One vector is turned by the same rotation once a tick. Each row is the vector after some number of ticks, and that number follows the row.
The counts run from 0 to 1188.
[138 114 131  92 100 111 137 135 142 154 181 137 109 142 128 117  81 149
 135 170 162 144 137  91 120 176 126 123  71 122 125 157 131  82 126  83
 146] : 597
[120 136 108 147 122 109 141 149 112 167 152 151 135 156 130 122 126 159
 168 127 167 126 154 103 120 181 164 129  88  89  90 142 112 120 152  84
 177] : 723
[133  92  93 137 117 130 139 153 131 118 142 143 140 106 148 150 139 142
 130  98 165 121 101 168  82 136 151 122  81  95 114 113 101  60 121  75
 178] : 1169
[127  99 166 118 111 113 131 136 132 122 163 145  99 169  88 133  79 140
 127 144 153 155 154 201  99 153 118 145 108 134 152  80 149 110 156 103
 119] : 235
[122  85 121 113 102 115 118 134 138 135 163 180  81 129  79 156  97 160
 139 165 135 131 126 162 130 151 154 113 100 114 121 108 147  71 153 134
 108] : 558
[125  76 112 125 115 125 145 132 136 152 161 170 133 135 153 165 116 181
 180 138 148 138 142 145 129 111 119 117  98 118 111  60 104  91 126  88
 148] : 1024
[131 140 121 137 151 109 125 176 151 125 158 180 154 125 121 117  91 125
 123 105 159 115 136 135 106 149 118  95  74  77 110 149 148  80 140  98
 139] : 531
[147 115 106 135 128 120  85 125 114 154 146 134 119 160 122 129  57 165
 130 115 135 114 152 191 131 107 127  89  84 104  87  92 113 107 145 140
 153] : 1149
[165 102 122 119 164 102 102 173  99 165 133 141 108  96 133 162  94 149
 110 126 153 114 122 145  82 136 150 130  69 114 111  84 128  85 163 102
 132] : 1161
[141 105 127 138 119 141  79 142 127 163 150 143 157 115 144 173  65 154
 130 116 176 146 167 124 119 139 126  82 106 129 105  94 139 118 173 126
 118] : 640
[141 132 108 138 114 102  90 166 122 149 178 186 135 122 147  98  95 144
 143 145 121 155 124 123 115 188 131 131  90 106 117 111 131 108 142 109
 185] : 272
[146  88 148 153 119 124 106 166 112 142 131 139 127 133 138 141 123 129
 104  93 122 144 143 142  85 169 164 148  81 100 110  89 120 109 177 118
 191] : 262
[134  94 109 134  87 137 125 109 146 151 176 149 141 122 126 100  93 136
 135 111 156 149 139 128 125 176 113  90 111  95 107 166 165  73 178 120
 130] : 206
[120 114 121 125 113 135 100 118 147 149 190 145 165 139 136 106  75 153
 128  94 144 146 150 134 128 166 107  78  96 105 106 140 166 113 171 108
 159] : 1109
[125 156 122 156  96 127 128 150 131  97 129 157 128 169 141 132 106 137
 133 137 184 147 206 158 110 175 143 133 128 109 119 104 108 101 120  92
 117] : 618
[125 102 137 117 108 147 108 131 120 138 180 116 150 121 130 158 104 155
 115 133 185 137 149 130  89 170 161 109  84 157 130  86  96 115 143  98
 190] : 2
[148  98 102 120 107 133 152 123 107 120 153 203 111 165 128 151 122 178
 164 128 142 117 171 117 116 141 144 128 116  70 125 112  89 113 149 101
 128] : 291
[127 114 127 133 118 105 135 144 147 154 191 176 137 136 127  84  86 150
 147 141 126 138 133 123 142 164 108  98  75  89  98 132 141  86 153 121
 162] : 401
[137  97 104 122  99 138 166 134 110 115 148 201 114 163 136 155 125 175
 163 144 142 126 171 127 124 145 149 129 112  68 119 116  90  89 150 107
 113] : 292
[140  99 132 120 142 128 127 132 136 142 178 158 160 147 130 117  80 147
 142  87 156 132 163 113 118 149  97  83 108 103 134 121 158 130 186  81
 160] : 1111
[135 112 122 140 104 126 117 117 121 112 141 127 105 139 111 124 105 163
 140 120 176 105 155 184 110 126 152 118 108 124 126  42  78  91 126 104
 156] : 434
[138  82 112 116 106 126 113 128 119 132 168 155  99 117 154 141  93 171
 127 150 102 154 129 196  94 148 155 161 100 114 127  84 109 108 159 126
 136] : 1017
[170 125 144 140 128 138  94 122 139 132 179 157 123 140  82 117  86 131
 100 112 187 100 155 113  87 131 129  84  97 103 145 115 118 112 155 115
 143] : 797
[124  95 121 155 101 138 140 110 121 142 139 131 123 152 185 133 101 173
 146 119 142 135 194 132 134 136 153 145 108  83  85 100  87 113 153 123
 114] : 762
[168 133  99 120 120 112  85 126 136 119 161 164 105 171 160 139  66 158
 113 119 147 116 165 126  91 132 139 140 111  91 143 153 127 124 113  80
 150] : 612
[168 112 126 125 113 138 121 126 120 142 131 146  89 148 100 164  84 149
 138 145 199 127 189 124  96 132 156 119 139 115 146 111 113 117 177  91
 106] : 1073
[124  85 117 154 113 139 135  88 168 164 203 148 147 115 133 123 131 153
 164 101 171 118 113 114  97 138 142 120 100  95 131 135 122 101 139  81
 155] : 202
[173 104 102 140 134 104 118 142 129 135 158 171  88 152 148 129 101 141
  85 129 121 117 147 165 103 119 140 103 103  73 123 141 125  85 126 135
 177] : 415
[144 117 123 133 136  78 100 147 109 150 153 185  85 154 111 148 107 161
 132 121 137 116 167 150 105 164 152 150 124 116 131  81 180 132 157  94
 126] : 104
[145 135 148 176  89 126 123 137 128 147 161 144 127 161 113 129 138 104
  95 137 204 145 175 131  80 180 146 127 113 111 133 134 133  95 134 115
 139] : 343
[125  94 127 127 116 118  91 138 145 142 138 127 126 163 130 148  52 157
 139 110 129 148 146 183 133 128 133 107  82 116  90 124 150  94 151 127
 161] : 246
[121 104 135 157 127 101  88 133 171 152 177 147 130  96 148 132  90 148
 140 119 161 133 145 126  95 171 141 156 114 133 124  90 178 101 140  86
 105] : 1094
[101  96 128 133 143 113 152 135 146 130 165 118 126 120 144 115 114 152
 108  83 143  99 147 167 118 164 157 112  85  97  92 143 157  77 154  96
 158] : 844
[122 127 141 130 167 111 155 147 150 141 209 158 132 120 126 124  93 134
  73 131 161 106 162 148 102 155 150 101  83  90 134 152 153 110 139 105
 122] : 1119
[106  91 109 167 115 113 122 108 162 145 154 139 128 138 128 131 116 162
 194  89 168 124 142 177 126 125 138 128 130 106 112  81 142 109 153  87
 141] : 828
[136  97 150 154 118 145 150 138 130 131 150 115 149 103 171 147 125 127
  89 125 187 143 162 158  80 139 142 121  88 121 116  97  92  75 125 107
 122] : 776
[124 120 108 134 102 136 149 133 112 123 172 145 121 146 146 153 144 149
  91 151 164 134 167 173  95 177 185 129 114 107 137 140  99 114 125 114
 179] : 736
[142 118 121 184 100 149 138 110 142 126 146 155 114 151 104 109 123 126
 121 105 171 116 160 145 105 144 169 127 110  47 117 158  94  91 163 125
 126] : 802
[115 106 122 145 103 129 139 100 118 105 158 143 113 139 152 132 139 161
 107 112 165  94 177 174 103 155 141 140 113 109 105  62 104  78 100 113
 115] : 305
[149 134  74 124 146 107 117 172 122 132 147 181 111 132 153 139  84 160
 118 142 130 136 173 175 125 150 149 103 129  84 117 142 151 105 165 118
 137] : 1003
[129  81 147 116 105 143 101  94 156 123 180 137 120 138 123 133  57 156
 119 102 138 112 141 161 118 117 117 123  78  92 111 105 125  85 133 127
  95] : 49
